Each named move below is a turn or a mirror, shown by a few rows before and after it. Which moves, in which order, take the first row of each later pair to the second? The first pair is answered.
Y (before -> after):
[-17   3 -18  -9  -3 -29   0  12] -> [-21  -1 -18  -4  -6 -28  -5   7]
[-2 -5 13 20 -2 16  1 -9] -> [13  4 15  3  7 12 18  6]
[-1  3 -2 -6 -6 -8 -4  1] -> [-2  2 -3 -3 -7 -8 -5 -1]
P (before -> after):
[ 19   2  21  14 -14  -6 -21 -21] -> [ 20   2   0  10 -21  14  32   1]
[ -8   6   3 -27  -1 -26  16  20] -> [-33  -8  -8 -12  -7 -24  -1  11]
[-5  5  9 11 15 10 -8 -8] -> [ 3  8  8  5 15 13 10 -1]
R (before -> after):
[-11  -1   4  -5  12  -2 -19  -8] -> [-16   0  -5 -13   7 -12 -11   1]
[ 5  2 -1 -8 20 17 19 10] -> [-16  -9  -7  16  -1  23   0  -9]
[ -7  -7 -29  -5  -5   4  13   1] -> [14 -2 -6 -4 18 20  9 -5]
[-5  1 -6 -1  7 -7 -6 -1] -> [ 0  1 -3 -1 11 -3 -6 -2]
G (before -> after):
[ 2  5 17 -6 14  4 -3  4] -> [-1  3 12 -5 14 11  8  6]
[ -9  -1  -5 -14   4 -18 -15   6] -> [-12  -4 -12 -16   9 -11  -2  13]
[ 13   8   1   5 -10   3  14  -5] -> [ 15  10   6   5 -12  -3   5  -8]
[-2 -1  4 -3 16  9 11  5] -> [-1  0  2  3  5 14 16  3]
E (before -> after):
[27  9 21 -6  5 -9  1  3] -> [  1 -10   4  21   3  25  14   0]
[ -1 -14  -7   5  -7   2   5  -3] -> [  6  -7  -3  -7  -7 -14   2   4]
[-9 -1 -1  7 -8  8  8  2] -> [ -2   6   3  -8  -5 -10   4   8]
[ 14   8   4  -1 -25  -1   0  -7] -> [ -6  -3 -13   4 -22   8  10   0]
Pairs:
Between the rows of a pair lie two moves.
[-15  -2   7  13  -5  10   4 -10] -> [-23  -2  -1   8  -8   1   5  -4]
R then Y
[  3   6 -15 -21   6 -16  20  21] -> [26  8 16 -1 25 16  3 -4]
R then Y
[ -4   3 -14 -13  13   1  16  16] -> [ -6   2  -7 -15  22 -13  -6  11]
P then Y
[  7   4  10  14 -17  16   4 -25] -> [-10   0 -11   4 -32  -4  11 -11]
R then Y
[ -6   2  -8  10 -19 -17  -5   2] -> [ 7  0  3 19  4 19  7 -1]
R then E
[ 4 -5 -2  1 12 -8  4 11] -> [ 4 -7 -3 12  4  5 10  5]
E then P
[  8   9   0 -16   2 -22  22  11] -> [  9  -2  22  11  18   2 -13 -18]
R then G
[-12  -5 -10   8  -1   7   4  -1] -> [-2  1 -7  3 -8  6 14  1]
Y then G
[-1 -8 -6 17 -3 20 11  2] -> [13  0  2  9  2 17 17  5]
P then P
[ -7  -8  -3  -6   3 -11  -9  -4] -> [ 12  -2   6   1  -1   7   2 -12]
P then E
[13 -2 -1  5  0 21  8 -3] -> [-12 -12 -13   9  -4   9  -7  -4]
E then Y
[-13  -2  -5  15 -12  -1  -2 -11] -> [  3   9  -2 -13   8 -17   6   7]
G then R
[-19 -18  -1  11  31  -7  -6   8] -> [-22 -18 -12  15  19   1  13  14]
R then G
[  4   3   9   7  -7  -6 -22 -15] -> [ -2  -2   3  -8  26  -5 -12   6]
G then G
[  3  -5  12  14  13  10 -20 -13] -> [-10  -8 -11  19 -16  13   7  -5]
P then R
[25 10 21  0 15  9 -1 -6] -> [-13   2 -11   1 -25 -23  -7   0]
R then E
[ 10   5  -7 -19  -7  -6   9  -4] -> [ 15   8  -1 -14 -10  -3   3 -11]
Y then P
[ 18   9  11  -4 -25 -16  -9  -5] -> [ 10   2  -9  -6 -13   8  29  15]
E then Y
[  0  21  -3   3 -29  -1   4  -8] -> [ -3  14  -7   6 -12  22  20  -2]
R then E
[-19  -5   0   8   0  -7 -23  -4] -> [ -7   2  -1 -14  20 -10  -1  16]
G then Y
[  7   3   7 -14  -1  -7 -12 -15] -> [  2   2  -6  -7 -19   5  12 -11]
P then G
[ -9   2 -15  -7 -16  -2  19   2] -> [ -2   1  -7   7 -21  12  14  -9]
E then E
[-22  -9 -10   6   7  -5 -10   5] -> [ 7  0 11 16 11 18 -4 -7]
P then E
[  3  -8   1  10  -6   4  -2 -10] -> [ 7 -7  3  0 14  3  1 -1]
E then R
[-9 -6 -3 11 -5 16 15  1] -> [-19  -7  -8  -1  -7 -13  -2   8]
E then P
[-11  -8   0  -3  10 -12  -7   7] -> [-2 -4  1 -5 16  0 11 12]
R then P
[  3   1  12  11   3  12   0 -12] -> [-11  -3   5  -3  14 -10 -11  -1]
E then P
[-6  0 -7  2 11 10  8  9] -> [ 1  5  3 -4 19 -1 -7  6]
P then Y
[ -1  -3  -1   8 -22  15   2  -8] -> [ -7  -1  -1 -12 -11 -16 -16   0]
E then P
[ -3   5  11   6  -9   4 -19 -12] -> [ -3   5   2 -12  21   6   3  12]
E then R
[ -6  -2   8  17  -8  11 -10  -8] -> [ -5   1   6  18 -15  12  -5  -7]
Y then R
[-15   6  -4  -2  -9  -1  -4 -11] -> [ -7  12  -3 -15  -5  -8   3  -4]
E then Y
[ 8  6  3 -2  9 18  0 -9] -> [ -2   2  -2   6   1  20  -4 -14]
P then G
[-8 -7 -7 10 -8 -1  4 -6] -> [-6 -8 -4 12  0  7  5 -7]
P then E
[-6 -4  0 -1  9 -6 -9  1] -> [10  1  8  2  5  5  1 -3]
P then E
[-3  1 -8 -1 -6  1 10  6] -> [ 8  6 -1 -7 -3 -1  8  5]
P then P
[ 1 -9 -4 14 -9 19  5 -7] -> [ 21   4  11   1 -10   1  -5  -9]
E then E
[  7   0  -4   6 -25   2  13  -1] -> [ 16   6   3   1 -22  -2  11  -1]
P then P
[ 19   0  14  -5  29  -2 -13   3] -> [ 10   3  -8 -20   7 -22   9  21]
R then Y
[  0  -3 -10  -5   6   7  18   1] -> [ -7  -6 -13  -1  -1   6  15   0]
R then R
[ -4 -11  -5  12  12  17  -1  -3] -> [  0  -4 -13  -9  11  -1  13  15]
E then G
[ -7  -6   4   6   5   1 -16  -6] -> [-4 -2 -3 -9 14 -7 -1 10]
E then Y
[ 3  3 -1 -7  7 -5 -2  6] -> [-7 -2 -8  3 -4  0  3  5]
P then G
[13  2 -7  3 -7 21 32 12] -> [ 23  11  13  11 -28   2  -2 -12]
G then G
[-12   4  -5   4   6 -18 -37  -8] -> [ 10   7   8  22   7  22 -17 -20]
Y then E
[ -9  -3 -10   3   1   5  13  12] -> [ -1   3   6   8 -10  -5 -16  -8]
E then Y
[ 12  10   0 -13  11   7  23  11] -> [ 18  10  17   6   1  16   0 -14]
R then P
[-21 -12 -22   5  -3   7  16  13] -> [ -7 -14   0  17  19  29  -2  -2]
R then Y
[ 18  13  11 -12  13  12  18  13] -> [ -4   1   1  20 -23  20   4  -8]
G then R
[ -2 -16   4   2  10  15  -2   8] -> [ 11  -6   9 -13  -1 -11  -9  10]
R then E
[  7   8 -18   3 -13 -11  13   2] -> [  3  -1 -17   9  10  11  16   4]
R then E
[  5  -5  11  -3  11  -5 -15   4] -> [ 3 -6 -3  2 -9 10 15 10]
P then G
[-17 -15 -14  -3  14  -2 -13   9] -> [ 18   3  14  -4  10  -3 -21  -4]
Y then E
[ -3   2  -9  -7  -4 -11   2  10] -> [-4 -7 -4  3 13 11  2  4]
R then E
[11 -5  8 -8  2 16 16  6] -> [-11 -12  -1 -16   5 -11  -8   8]
P then E
[ 1 -5 -2 -3 -3 -1 13 -4] -> [  1  -6   4   2   1   3   1 -12]
R then P
[-18 -12 -14 -12  15  -9  -9   8] -> [ 18   7  12 -15   3 -16 -16  -5]
G then E
[-14 -16  -2  -3  12  -2   8   2] -> [ -1 -12  12   2  13   2  -4 -11]
P then E
[  1   3   4  -6   1 -11  -9  -1] -> [  0   4  -7  -3 -10  -2  10   3]
P then G
[-20  -4   2  22   9  18  -5 -15] -> [ 6 12  2  2  6 18 32  2]
Y then G
[  3  -4 -12   4  -5  -3  21   5] -> [  9   2  -6  -3  -8 -21   7   3]
Y then E
[19 12  2 -1  1  4  1  1] -> [ 14  12  -6  -2 -10  -1   6   4]
R then Y
[ 15  18  -5   0 -19  -2  17  -2] -> [ 20  18  11   4  -8  -2  -4 -14]
R then G
[-15  -9   8  -4  18 -18 -23  -1] -> [-21 -15 -10  -1  17   4  14  13]
G then G
[-15  -7   1   7  -7 -11  -9  -7] -> [  1   1   0 -10   8  -6  17  10]
R then G
[ -3  -4  10 -12  29  -6   0   6] -> [-14  -9   8  -3  22  -8 -16  -3]
Y then E
[  4   1  -3  22  -3   9  -4 -12] -> [ 16  12   4   5   0 -13 -10  -7]
E then E
[ 22  11  -8 -14   3  -2  24   4] -> [ 11   1   7  13   0   6 -18 -26]
R then G
[ -3  -9  12  14  24  20 -17 -13] -> [ 13  11  14  -7 -13 -24 -20 -10]
R then E
[ 6  0 12  1 17 15  9  0] -> [ 7  2 13  9  2 19 11 -6]
G then G
[ 21  14   9 -24  11 -16  15  18] -> [ 32  16  20 -14   9  -2  13   7]
R then Y
[  5   0   7   6 -17   6  -7 -12] -> [  8   4   0  -1 -20   6  10  -2]
P then R
[-8 -3 -6 -3  8  2  2  3] -> [-8 -3 -2 -1  4 -2 -9 -2]
P then R
[ -1  -1  -8 -17   6 -17  -8  10] -> [  6  -1   1 -14  18  -9 -14   4]
Y then R
[ 8  5 -7  3 -2 14 10  2] -> [12  9 -2 -8  9  3  4  5]
P then Y
[ -5  -5 -11  -9   8   4   4   1] -> [ -1  -2  -4  -2  -7  -3 -10 -12]
E then R
[ -2 -20  10  -2  40  17  -7  -1] -> [ 11  -7   7 -26  36  -8   5  14]
G then E
[-19 -16 -12   4 -18   5  14  10] -> [ 18   1  12 -15   6   3  19  16]
G then R
[15 13 -7  0  1 -7 23 10] -> [  1   7 -17   6 -14 -12  19   5]
R then R
[ -2  -2   4   0  11 -12 -29  -7] -> [28 10  7 -1  3 11 12  0]
P then E
[ -9  -3   4 -10  24 -14 -18   4] -> [-15  -9 -16   0  14   9  18  14]
G then G
[-23  -7  -2   3  -4  -4  -3   4] -> [  1   4  10 -13  11  -6   7  13]
P then G
[ 5  0 -4  1 -3 16 15 -2] -> [-15  -8  -8   2  -5  -2 -11  -6]
E then P
[16  6  7  2 -9  6  4 -7] -> [17  7 11 -5  5 -1 -7 -4]
G then G
[24  8 19 -1 -5 14  2 -8] -> [ -4  -7  14   2   8   1 -29 -11]
E then P
[  9   2   0  12 -22  18  16  -5] -> [  1  -3   6  18 -19   8 -15 -18]
Y then P
[  8   9   1  -1 -16   2  10  -1] -> [11  6  5  2 -5 12 11 -1]
E then R
[ 13  17  11   7 -23 -13 -12 -12] -> [ 13  20   9 -13  -4 -26  -6   5]
R then G
[ -4 -15 -11  10  -6  12   7   0] -> [ -1  -8  -7  -5 -15 -18  -8   1]
P then R
[-15 -12 -12  21 -17   9  11   0] -> [ 27  10   9  -5 -11  -7  18   6]
Y then E
[-7  5 -9 -4 -2 -3  7  6] -> [ 0  7  4 -6  7 -6 -8 -1]
P then R
[-12  -3 -19  -3 -31   1  25   4] -> [ 14  11  -3 -18 -22  -5  30  10]
P then P
[-16  -7  -9   6   2   8  -8   0] -> [  1   4   6  -5   8  -5 -19  -2]
E then R
[  6  10 -13  -1  -9   7  21   6] -> [  3  12 -13   2 -18   2  15   2]
G then E
[ 13   9   4 -16   4   0   8   5] -> [ -7  -3   0   9 -12   9 -10 -13]
G then Y
[-15 -15  -4   3  23   7 -10   0] -> [-14 -13 -11  -1  18   8   8   9]
G then R
[13  3 14 -6 24 10  0  7] -> [  3  -3  16   0  23   6 -17   0]
P then P
[ 5  1 -3 -2 -8 -3 11  5] -> [ -5  -4  -1   0  -2 -10 -10   0]
P then G
[  7   9  -1   2 -15   5  23  -1] -> [ -2   5   0  10 -25  -2   3 -13]
G then P
[-18 -13 -16  -1   4  -4  -1   3] -> [  3  -1 -14  -9  -7  -2  22   7]
E then P
[ 19   7   7  15 -15   4  -6  -9] -> [  9   4  -9  13 -27   0   7  -1]
R then E
[  9   7  -7 -25   6 -35   3  23] -> [-23 -10 -30  -1 -15 -21   7  18]
P then G
[  7  -9 -20   2  -2  -2   1  16] -> [22 -4 -5  5  6  9 -1  9]
G then R
[ 10   0  14  21 -21  19  -5 -25] -> [ 20   6   4   4 -12  25  33  -2]
G then P
[  4   3   9  14 -11   9   7 -11] -> [ 12  12  12  -4  -7 -13   4  -3]
E then E
[ 11  11  12 -11  -7 -22 -21  -6] -> [  4   8 -10  -2 -33  -5  16   1]
P then G
[ 10  -2   8  -2  11 -10   6  12] -> [ -6 -13   6  12   8  -7 -11   1]
Y then G
[  3  -5 -10   6  -1   4   8   7] -> [  8  -2  -4  10 -10  -2  -3  -3]
G then G
[  6   3   4  15 -14   8   0 -14] -> [-10  -3  -6  17 -14   8   0 -11]
Y then P
[-17  -2   0  10  32  19 -12  -1] -> [  7  20  13 -12  10 -23 -24  -3]
R then E
[ -4 -11   4 -11  26  -8 -11   5] -> [-12 -18  -1   0  25   6  -8   2]
E then E
[ 10   5   2   7 -12   2  -1 -12] -> [14  9  7 -3 -2 -6 -5 -8]
G then Y
[  3   2   6  -5  -2 -11 -13  -3] -> [  4   3  -6  -3 -15  -1  10   3]
P then G
[-14  -8  -1  -6  -3 -11  -9   3] -> [  8   2  10 -14   1 -10  -1   4]
E then Y
[  8   1   8 -13  12 -12 -10  -6] -> [-13 -12 -12  -6  13   1   6   2]
G then P
[-5 -2 -6 21 -9 20 12 -6] -> [  2   3  10  18  -6   0 -19 -18]
G then G
[-25 -11 -21   2   3   6  15  12] -> [ 0 -4 -2 11 11 30 23  1]
R then G
[ -7 -10   4  -7  31  11 -10   3] -> [ 11   2  13 -13  28   8  -5   3]
P then E
[ 10  10   3 -13 -11 -22  -3   6] -> [  1   4   1  -7 -12 -24 -15   1]
P then P
[ -1  -5   5  11  -3  11 -14 -13] -> [-16 -10  -8  -2  12   0  -9   5]
G then E
[  7   8  10   0  -4 -17  -3   0] -> [ -8  -1  -6   9 -12  -6  10   4]
P then Y
[-4 -3 -1  4 -5 -5 -8 -5] -> [ 3 -1  1  5 -4  8  6 -3]
P then E
[-3 -6 -6  6  4 17 12 -2] -> [-13  -3 -11  -6  -7 -15   0   3]
P then R
[ 5  2 -5 -4 -4  8 16  9] -> [ -2   1  -7 -11  -7 -12   1  11]
Y then E
[ -7  -4   5  -3  13  -7 -20   0] -> [-15 -10  -3   0  15   1 -13   3]
G then R
[  5  -5   6  12   8  20   3 -14] -> [  7  -5  12  10  10  14  -7 -17]
G then G
[-13  -5  -9   6  -9  -7  -8  -1] -> [-12  -3 -10  -2  -3 -13  -7   5]
Y then P
[-1 -3 -2  9 -3 18  7 -5] -> [15  7 11 -4  7  6 -1 -4]
P then Y
[ 9 -6 -5 -8 10 15 -3  9] -> [  2  -9 -11   3  -7  18  -1   5]
G then R
[ 9  1 12 10  6  9 -6 -9] -> [-8 -8 -3  5 16 11  4  3]
E then R
[  9   9 -12 -16  -1 -25  14   6] -> [ 14   3  11   5  23   2 -12 -16]
R then G
[  5   7  11 -11   1 -18 -20  -2] -> [ 9  1 11  9  8 26  3 -8]
P then R
[ -1  -3   3   4  -1  -3 -15  -3] -> [ 6 -3  4  8  1 12 -1 -4]
Y then E
[ -7  -4   4   5  -1   0 -15  -8] -> [ -2  -1   3  10 -12   8  -4 -10]
P then R
[ -4  -3  -5 -12   0 -15   0  17] -> [ 10   6   5 -13   1 -14   0  13]
Y then P
[ 19  14   7   3 -21   3  26  -4] -> [ -8   2 -15   2 -17   1  32  10]
R then E
[  8  10  -6 -16   3 -16   6   7] -> [  8   8   4  -2  -9 -15 -15 -10]
P then E
[ 6 -4 -1 10 -3 25 18  1] -> [ 14   3  14  13 -15  10 -10 -14]
G then G
[ 14 -10  18   7  12   3 -35 -20] -> [-10 -21 -25   5   4  22  24  10]
Y then P
[ 15   8   9  -6  -8 -10  -4  -6] -> [15  3  4 -2  3 11 15 -1]
P then R
[ -3  -2   2  18   5  23  -3 -11] -> [11  4  6  3 20 20  8 -1]
R then R
[ -2   3  13   3  11  18 -11  -5] -> [-19  -1  -8   6 -11  13   7   4]
P then R
[-19 -11  -6   6   1   3  -4  -3] -> [13  3 14 -4 12  2 -3 -5]
R then E
[-11   1   8  -9 -10 -32 -28 -15] -> [ -7   2  15 -11  -1 -29 -32 -16]
R then Y
[12  5  8  1  3 12 12 -3] -> [12  7  6 -8  5  1 13  4]
E then E
[-15  -5 -29 -14   0  -6   4  16] -> [ 21  12   6 -20  12 -10 -17   1]
E then G
[ 10 -10  -4  -1  -7  21  31   2] -> [-25 -23 -13  -8   4 -11 -10   3]
P then E
[ 9 12  1 -8  0 -1 11  3] -> [ -2   9  -7  -6 -11  -7  10   3]
R then R
[-13   0 -12 -10   6  -2   2   4] -> [ -9   3  -2  -8   8  -6 -13  -3]
P then Y
[ 16  10  11 -10   9  -7  -4  -1] -> [  0  -1  10  -2  16  -3 -17  -6]
Y then G
[ 16  15  21   3   1  11  -7 -16] -> [-12  -1  -7   1  17  22  16   6]
E then R
[ 6 12 10 -2 -2 -5 -7  7] -> [-5  5  6 11 -6  9 -8  0]
E then G
[ 14  12  -1 -10  -7 -21  10   9] -> [ 10   9   4  -7  -4 -27  -7   1]
P then P
[ 14   7  17   4   7  10 -12  -8] -> [-8 -5 -2  4 20 19  2  6]
G then E
[ -1   3   6  -9  22   1 -14  -1] -> [ 14  12   8 -12  14   3   0   1]
P then E
[-4 -2 -3  0 -4 -7 -2  1] -> [-4 -4 -3  2  2  1  7  2]
R then P
[ 8  3  7  6 17 16  5 -3] -> [ -1   8  -3  -8  -8 -21  -4   2]
R then E
